One turn or mirror swaps these rows in pairs. Which row does each one swap with?
Dak: [  2 -53 -19   5 -16  15  20  -8 -25 -32  -5  -1 -11 -25 -36   2  14  25]
geze: [ 21  29  32 -28   3   0  -5 -13 -23  37  19  -5 -36 -12  11  -2  23   6]
pizo: [  3   6 -20 -23 -19 -27  42  19  -4   2  15 -25 -41  35 -23  27  36  38]
Siv: [ -1 -23 -41  -6 -31 -31  37   6  12 -11  39   5  13  42  24 -17  -9  10]
kom: [-22  -1 -17   8 -36  21  43 -22 -19 -22 -53 -20  -5   0 -26   9  12  28]
renar: [ 15 -15   1 -31 -18  19  -4   0 -11  29 -43 -17  15  21  13 -19   7 -17]
fop: [-10  13  31   0  -7 -52  20 -17  16 -36 -11   8  19   1  -5  19 -11   2]
vud: [  4  17 -16  11 -17 -57  15  16 -27 -32   8  -6  23 -30  -1   9  13  67]
supim: [  9  17   7  28 -34   3  42 -13 -32 -20  14 -46 -35 -15  31 -18   1 -12]
vizas: [ -2  39 -36 -10   7 -37  37   0  36 -12   6  -8   9  -1   2   4  10  68]
fos: [-25  11 -30  11 -34  18  41 -15 -19 -31 -53 -26  -8  -8 -16  15  10  23]
gete: [ 13  16 -46   1 -29  10  -7   7 -36 -26  21   4  34  16  22 -19 -11  62]
leru: [ 21  44 -22   1   3 -54   5   3 -12 -16 -19   6 -15  17  39  24  15  21]
besa: [-21  18 -40 -42 -13   7  39  34  -7  -2   3  12  48   8 -10 -28 -32  24]
zeko: [  9  51   0  33   5 -40  24 -17  -4   4 -11  13 -11 -27  -4 -19 -22  -4]
Lato: [-41  19 -22 -21 -17 -21  10   2  27 -32   2  10   2 -30  44  -1  17  32]
Vufur: [  4  26 -25 -21  37  40  24  17  -4   5 -17 -33 -23  21   5 -15  13 -15]
Gepuv: [ 16  49   2 -34   7 -51  14  -8 -15 -28  -1  -5 -33 -25  -5  -9  28  47]
dabe: [  3  26   4   1 -37  26  30 -15  23  34  30 -28 -22  19 -16 -12   0  -8]
Veti: [-18  19 -20 -10   5 -26   8  -2 -39  -9   5 -35  30  12 -10 -66 -29  41]
Puda: [-10  31 -24 -18  -8 -20  13  -5 -18 -27  -1 -13  47  50 -37   1 -13 -18]
ketip: [  3  10   2 -21 -36  36 -32  25  -3 -17  38 -22  -3 -21  17  13   5  13]
Koz: [ 27 -20  -2 -28 -16  12  -9  -4  -5  32 -32 -10  26  26  12 -25  14  -6]
netu: [-13  12 -18 -15 -18 -22  42  15  -7 -36  33  -8  28  21 -63 -19  16  -7]
sanil: [ 20  44 -24   4   2 -56   8 -13 -32 -11 -18  -8 -15  11  28  25  21  24]
Fik: [-13  30  -9 -21  42  -3  43  34   0  21  13 -48  15 -12   3 -10   2 -15]
Riv: [-12  13  22 -29 -27 -24  26  -1 -43 -12 -41 -29 -38 -28 -12  -5  23   7]
toge: [-12  18  27 -13  23  -4  26  36  20   2  11 -21  33 -42   9   6   4   3]
natu: [ 23  31 -45   0 -21  21  -9  -6 -44 -10  26  -5  35  13  25 -17  -7  52]
refu: [ 17  10 -42  -8 -26 -33 -21   8  11 -33  37 -18  30   1  15  -8 -27  -7]
ruvan: [ 47  18 -23  -4 -17   8  23  19 -31 -20  50 -31   5   5  11 -26 -42  22]
ziz: [-40 -10 -10 -39 -32 -22   0   6 -21  10   3 -58 -15 -36 -20  -2  14  22]
bagu: [-12  23   0  -4  18  -5  18   5  -1  15 -19   6  53 -32  -6  31 -12  34]
ramu: [  4   7 -11 -38 -18  -9  23  -6 -38  22   9 -13 -18 -11   4 -63  45  36]
Mon: [-16  15 -25 -14 -30  13  37  -3 -68 -21  29 -50 -28   5 -21  -4  -7  27]
zos: [  3  11  -4 -37  25  31  19  16  14  -8 -23 -27 -21  28  17 -21  18 -16]
mitud: [-12   2   1   8  -8 -12  15 -26 -11 -29  40  -7  23 -18 -62 -12  23   3]
tevi: [  4 -42 -11  10   2   7  -3 -25 -35 -26   3 -11  -9 -20 -44   4  23  21]
Zolo: [ 33  64 -19  -5 -13 -16  10  31   1 -17  27  -4  28  34  25 -26  -3   3]
vob: [ 26   3  19 -11 -37  48  36   2 -33  19   8 -21  -2  15  -8 -41 -11  13]

vud swaps with Zolo
bagu swaps with Puda
ziz swaps with dabe
vob swaps with Riv
Siv swaps with Lato

